One vector is turned by the same rotation once a tick. Each row is the vector after some number of ticks, and that number follows the row.
The counts run from 0 to 210.
[  6   1   4 -15  -4  -9 -11 -15   4  -2  -6 -27  11  28 -24 -32 -43  37
  -6 -16  43  17 -24 -24  17  40  11   0  14  11  -1  -2   8  30  -2   5
  -1 -21  22 -41  -4 -14]	186
[ 27   0 -12   9 -10 -10 -25 -11  -9  18  22 -62  14  30 -15 -23  15  14
  -5 -14  30  -4  -8  -2  -8   2   7 -19  10  -1 -10   1  44 -44  20 -19
   0  23  -8  -8 -13  17]	162
[-24  23  -1   0  31  -4  -7 -16 -25  27  -1 -34   2  35 -35 -60   9  -8
   7   5  21  -4 -17  -8   0  36  15  -6  11  29   6 -27  12 -20  -4  13
   0  -1  -1  -6  23 -18]	82
[ -4 -36 -31  -2   8  14  10   2   6 -17  44 -21  33  35  -6 -17  -6  30
  -7  -8  12  16 -51 -16 -19 -13   3 -33   2 -15 -15   0  -6  19  49  10
   4  -2  21 -17   6   1]	49
[  8   8   6  -1 -18  -7  -3 -27   6 -14  48  -9  40  20   2 -30 -16  27
   7  25  63  11 -18 -20   2   0  -4 -37  -9   0  11  10   6 -14   3  25
   4   5 -11 -18  14 -17]	43
[-41 -25 -25 -13  17  32  11  -4  -1  -5   7 -21   2  25 -33 -25  -7  38
  13 -24   9  10 -34 -18  -5   5   6   2  -2   9 -18   6  -9   0  47   5
  21  21  26  -2  17   4]	135
[-19  16 -27 -21   7 -28 -14 -44  -1  -9  27 -61 -22  37  -3 -25 -15  31
   5  -3  -5 -21 -21 -15   2  29  23 -25  27 -13  -8   0   4   7  10  28
  14 -21  10   3  -2  -6]	3
[-21  18 -29   8 -30 -11 -10  -8 -14   8   0 -44  20  13 -31 -40 -18  -8
 -21   5  60   8   8 -28 -25  -5 -14  -9  13  -7  13  -3  25 -30  15  -4
  -7   0  12  -7   6  17]	27
[-40  46  11   2  -9 -28 -35 -28 -15  15   7 -32   8  15 -22 -50 -21   3
 -16  24  39 -15   7 -26  13  27   2   6 -10 -12  -1 -14  18 -19 -21  28
  -3  10  -5   4  33  -5]	177
[ -2   7   4 -39   1 -11  23 -53  13  -5  27 -11  -6  15  -7 -29 -18  37
  39   5  29   9 -29 -33   4   9  -1 -41 -10   9   3  23   6  -7   7  23
   4   0  13  -6  -7  -5]	139
[-47   3 -22 -20 -20 -19  -1 -43   3  27   9 -35 -22  25 -29 -28 -11  -6
   5 -17  10 -10 -14 -24 -25 -13 -18 -14 -14  -6  -6  16  32 -37  15 -17
 -15  36  -7   2   5  20]	75
[-15   9  -1  -1  10  23  -6 -20 -16 -21  20 -11  22  13 -31 -34   3  42
   0  18  19  16 -41 -27  19  16  12   7   3  -9  -8 -13 -19   9  19  39
  10 -14  11 -11  44 -25]	118
[-41   5 -12 -28  -3   3  21 -27  10  -5   4 -15  -5  21  -4 -41 -48  37
  14 -11  35   2 -23 -41  -4  20   0 -20   2  15  -2  17 -12  31  13  21
  14   1  28 -18   7  -8]	205
[  0  -5  -2 -31 -10   5   5 -11  13  27  17 -21   1  32   1 -29 -31  22
  32 -11  22   7 -22 -43  -7   1 -12 -37 -10   6  -2  33  13   6  17  -8
 -23  31  25   2  -8  17]	55
[ -7  -1 -20 -25 -16  -5   2 -38 -21  13  -9 -31   3  -5 -26 -30 -15  26
   9   6  36  12  -6 -74 -10   4 -26  -3  16 -13  21  22  14  -3  28   9
 -24   5  26  10   7  13]	122
[ 19 -36  -8 -12  22  12  -1   0  -9  43  11 -31  22  47 -28 -22  16  19
  26 -24  15  23 -40 -22 -18   2   2  -4  -8  16  -4   5  20 -12  30 -18
 -17  20   0 -16  14  -3]	66
[-42 -11 -10 -11 -24  -6  26 -20   4   9   3  -1  20  12 -25 -47 -16   2
  -2  -7  57  26 -15 -33 -20 -18 -24 -18 -12  20  26  15   8 -23  17  -3
   6   2  -1 -23  21  -4]	45
[-20  -3   6   2   1  14 -15  -8  13  -1  44 -21  33  46   7 -23 -10  38
   8 -19  34   2 -24   1   6  -8  12 -20 -16  15 -29  14  20 -20  13   6
  32  45 -15 -14  11  -4]	60
[-19 -28 -31   3 -12  11   0  -8 -13 -16  -3 -31  26  18 -28 -23 -10  39
 -30 -31  39  18 -21 -14  -2   9   2  23  24   1  -7   4   6   5  39  -1
  24  -3  23 -32   6 -10]	116
[-10  27   4   9  -9  18  -9  -5 -18  15   0 -24  30   5 -48 -45   5   9
  -2  11  62  22   2 -20   6   5 -18   4  -2   9   2  -2  12 -32   2  14
 -10  23   6  -9  33   7]	112
[-20  -5 -14 -20   9  -1 -20 -27 -11  26 -17 -45  -7  30 -54 -22   3  14
  -4 -15  -8   9 -23 -40  -9  14  -7  29  -5 -14 -17  -2  19 -10  17  -6
 -25  13  16  -4  23   9]	171
[-27  16 -10   0 -14  17 -39   1 -11  -2   4 -37  -6   9 -35 -12 -20  38
 -19 -16   9  -4  -9 -41  14  13   6  24  -4 -16 -43   3   9   7  17   9
  -1  34  32  -1  26  23]	106
[-28 -21 -50  -9  15  28  33  -7   2 -12   9 -25  -3  26 -41 -26   6  22
  14 -18  19  10 -39 -13 -20   0  -8 -22  26   0 -11   7   0  -9  47  -2
  12  10  35   1  -7  10]	134
[ -4  -5  -4  -6   5  -2   6 -31 -12   5  33 -27  19  18   9 -48 -13  15
  17   0  62   4  -4  -9  -8  14  10 -23  22  36  30  -1  23 -24  12  13
  29   5  -9 -13  -7 -19]	62
[ -4   8 -16  21   5 -10 -30  -2  -1  -7  61 -51  25  49 -10 -15  10   8
  -7   2  13 -20 -23  14 -11  -2  17 -28   3 -12 -22  -7  26 -21  14   8
  10  13 -17   0   7   8]	78
[-23  -2 -34 -10  33  16  -2 -16 -16  15  14 -46  -8  34 -41 -31  12  12
  21  -1 -27 -12 -33 -26 -14  15   8 -11  21 -18 -12  -9   7 -18  35  17
  -8  18  13  26  13  11]	153
[  1  13   1 -21 -10   5 -22  -4   8   7   5 -22  18  20 -56 -13  -9  37
   1 -11  13  30 -26 -41  12   5 -16   1 -27 -13 -28  18   1 -13   8  -6
 -41  21  26 -14  18  19]	190
[ -8  34 -10 -18  -4  -5  13 -31  -7  -4 -11 -32 -14 -10 -62 -40  -9  21
  13  11  31   9 -22 -37   7  31  -7  -1  15   5   8   2  -9  -6   5  18
 -24 -16  32   0  13   3]	188
[-36  -7  -7  -6 -19  18 -24   1  13  -2  41 -12  29  27  -5 -12 -19  38
  -9  -2  14  10 -23 -37   4 -17 -13 -13 -23 -26 -34  24  12 -12  27   1
   1  42  10 -10  21  20]	125
[ -4 -16 -13  15  -5  11 -22  28  -1   2  25 -29  38  45  -3 -32 -23  30
 -18 -15  42   9 -29 -10  -4  18  14   6  13  -3 -14  -8   3  28  22  12
   8  -4  17 -41   9  -3]	31
[ 11  12  17 -28   9 -17 -28 -42  -8  37  28 -31  13  33  14 -29  -5  24
  33  19   7  -7 -20 -47   7  24  12 -22  -9  -8   6  10  22  -3   0  23
 -21  12 -17   1  14 -16]	72
[ -5 -24 -33   0 -23   5   0   5  12 -14  13 -30  26  21 -41 -19  -5  38
 -23 -26  42  31 -34  -2 -14 -10  -9  -1   7   2  -7   7  11  -8  37 -15
   0   2  22 -38  -2  13]	115
[-49   0  -6  -4  15  -5 -10 -25  -4  -7   9 -31   8  45 -40 -33  10  27
 -10 -16   4  -1 -40  17   3   9  15  18 -16  15 -27 -19  10 -26   2   8
  34   5 -12 -22  23 -18]	165
